In the rows, zero is written as 128.
One turn sends every row of this set to another row. A few are shown first. Where does it send the rows asked after them?
Z_238: [136 144 134 128 157 141 114 123 125 148 136 148  71 117 128 123 111 150
 164 124  81 128 131 149 128  96 129 138 150 102 123]
Z_947: [114 121 136 114 143 148 137  90 109 123 112 130 143 147 107 148 112  98
  92 118 113 127 164 145 131 127 169 150 102 131 149]
Z_441: [170 133 132 125 167 144 135 108 108 122 116 135 138 150  96 155 151 144
 120 116 125  97 164 122 134  92 131 131 109 115 168]
Z_885: [109 130 121 134 160 140  96 113 144 134 104 135 111 114 145 116  94 134
 126 113  97 153 131 178 131  94 115 156 129 122 114]
Z_413: [150 125  96 152 126 106 146  93 122 131 118 122 116 138 115 159 115 101
 182 116 100  94 158 135 101 114 130  96 126 138 125]
Z_735: [ 91 140 108  92 143 127 104 113 158 126 155  84 110 116  94 113 128 115
 161 104 117 108 130 148 102  97 114 132 132 137 147]
Z_903: [144 109 117 142 137 152 152 131 125 102 128 171 132 113  99 121 147 149
 138  96 112  92 144 152 156  99 119 125 102 122 136]
Z_392: [105 134 100  95 140 126 118 110 163 127 150 103 127 104 119 103 121 109
 171 110 111  86 124 158 116 101 118 154 120 111 156]
Z_207: [134 118 127 122 162 129  89 118 135 139 115 121  97 147 138 133  96 108
 134 142  94 140 152 145 103  69 131 125 133 104 149]
Z_5: [ 94 112 133 140 135 151 129  97 102 123 138 140 103 128  85 139 143 117
 116 108 104 122 139 161 172 136 141 131 119 147 114]
Z_443: [132 152 108 143 135 129 161  85 122 133 108 126 126 116 110 148 112 136
 175  87 100 112 153 145 101 136 120 117 137 155  99]
Z_450: [125 115 117 135 146 142 116 126 123 100 115 129 138 137  82 143 144 142
  95  93 132 136 153 144 128  89 119 113 101 161 132]
Z_81: [111 160 111  93 159 125 107  91 149 140 147  82 122 118 106 122 132 122
 161 112 117  95 128 147 117 108 117 161 135 118 161]
Z_415: [119  97 156 109 148 171 158 101 109 120 135 150 118 140  93 129 129 100
 144 128  92  98 170 140 144 112 144 111 125 110 145]
Z_253: [132 124 102 151 149 124 140  67 132 127  86 106 154 134 126 154 111 103
 163 108 111 109 164 158 112 117 102 117 127 145 114]

Z_947 turns into Z_415
Z_885 turns into Z_207
Where do these go?
Z_450 turns into Z_441
Z_392 turns into Z_735
Z_253 turns into Z_413

